Some points, one per row:
[ 0.58 -0.16  0.32 -0.85  0.6   0.48 -0.04 -1.01]
[-0.23 -0.46  0.85  0.13 -0.42  2.56 -2.87  1.04]
[-0.67  1.13 -0.72 -2.61  0.14 -0.43 -0.59 -0.71]
[-0.06 -1.19  0.48 -2.08 -1.34 -0.96  1.52 -0.38]
[-0.64 -1.73  0.23 -2.39  0.19 -0.28 -0.61 -0.71]
[-0.12  0.83 -0.83  2.35 -1.33  0.39  1.67 -0.14]
[-1.23 -1.15  0.74 -0.19 -0.8   0.69 -0.49  0.63]
[ 2.26  3.15 -1.54 -1.64  0.67 -0.11  0.25 -2.62]
[-0.48 -0.28 -0.27 -0.59 -0.12 -0.43 -1.14 -0.19]
[-0.27  1.25 -3.15  6.47  4.54  3.42  0.75  3.08]
[-0.89 -0.4  -0.56  1.3   0.47 -0.23  0.68  0.2 ]
[-0.25 -0.5   0.69  1.61  0.03 -0.81  0.15  1.99]
[-0.05  0.82 -0.69  0.22 -1.99  1.32 -0.44  0.8 ]
[-0.57 -0.46  0.35  0.59  0.16 -0.44 -0.28  0.4 ]
12 more points follow, each with its number after it:
[-0.44 -0.45 -0.04  0.25 -0.1  -1.   -0.33  0.63] 0
[-0.5   1.   -0.5   1.22  0.32 -0.1   0.36  0.29] 1
[-0.21 -0.52 -0.12 -3.08  0.58 -0.75 -0.36 -2.24] 2
[-0.03 -0.55  0.   -1.5   0.45 -1.41  0.73 -2.33] 3
[ 0.16 -2.01 -1.87 -2.49 -1.95 -1.78  1.26 -1.16] 4
[ 0.12  0.31 -0.33  0.75  0.98  1.1  -0.49  0.21] 5
[ 0.43 -0.07  0.91  0.35  0.38  1.22 -0.68 -1.04] 6
[-0.12  0.25  0.04  0.17 -0.28  0.25  0.11  0.3 ] 7
[ 0.83  0.61 -0.49 -0.74 -0.83  0.15  0.19 -0.32] 8
[-0.48 -0.28  0.74 -1.    0.12 -0.83  0.25  0.21] 9
[ 1.03 -0.71 -1.09  2.96  1.04  2.33 -0.18  0.7 ] 10
[-0.94  0.17  1.3   0.21 -0.51 -0.89  0.64 -0.64] 11
Which three of these numbered points are nearest to each point below by angle, seen from the average point of the first points? Their numbers follow each, nearest first.
[-0.2   0.41  0.44 -0.97 -0.09 -0.16  0.09  0.47] > 9 7 2
[ 1.34  2.28  1.25 -5.4  -1.17 -0.39 -0.67 -3.85] > 2 8 3
[-0.04 -0.49 -1.03 -1.35 -1.28  0.02  0.39 -0.93] > 4 8 2
[-3.17 -1.25  1.02 -1.96  0.13 -1.86  0.07  1.81] > 9 0 11
[ 0.77  1.59  0.1   3.47  0.39  0.44 -2.06  1.89] > 5 10 1
[ 0.23  0.39 -0.73 -0.67  0.05  0.29 -0.33 -0.68] > 2 8 3
[ 0.55 -0.71  1.79 -0.03  1.07  1.34 -0.08 -0.6 ] > 6 5 9
[ 1.11 -0.19 -0.24  0.26  0.69 -0.54  0.58 -0.44] > 3 8 4
[-0.33  0.55  0.04  0.2  -0.58 -0.72  0.32 -0.29] > 11 7 3
[ 1.3   0.92 -0.35 -0.35 -1.65  0.25  0.61 -0.57] > 8 7 4
[ 2.57 -0.48 -0.69  2.17  0.13  0.16  0.3   1.98] > 10 5 1
[-0.47 -0.23  0.2  -0.28  0.48 -0.76  0.05  0.44] > 9 0 11
[ 2.2   0.43 -0.25  3.45  0.62  0.86  0.29  1.39] > 10 5 1
[-0.91 -0.17  1.01  0.42  0.03 -0.21 -0.19  0.21] > 11 9 0
[-1.33  0.11  0.49 -1.26  0.88 -1.56 -0.82  0.9 ] > 9 0 2
[-1.26 -0.63  1.35 -0.93 -0.04 -1.85 -0.77 -0.76] > 9 11 0
[-0.3  -0.35  0.51  0.52  0.58  0.64 -0.47  0.48] > 5 6 10
[ 0.33 -0.75  1.46 -0.78  0.03  0.15  0.6  -2.34] > 3 2 6
[ 0.18  0.55  1.33  1.68  0.32 -0.56 -0.62  0.19] > 11 1 7
[-1.5  -0.9  -0.66  0.58  0.96 -0.97 -2.7   2.36] > 0 5 9
[-0.22 -0.39 -0.37 -1.23  0.02 -0.3   0.38 -0.33] > 2 4 3
[-0.68 -1.63 -0.48 -0.71 -0.79 -2.29  0.54  1.98] > 0 9 4
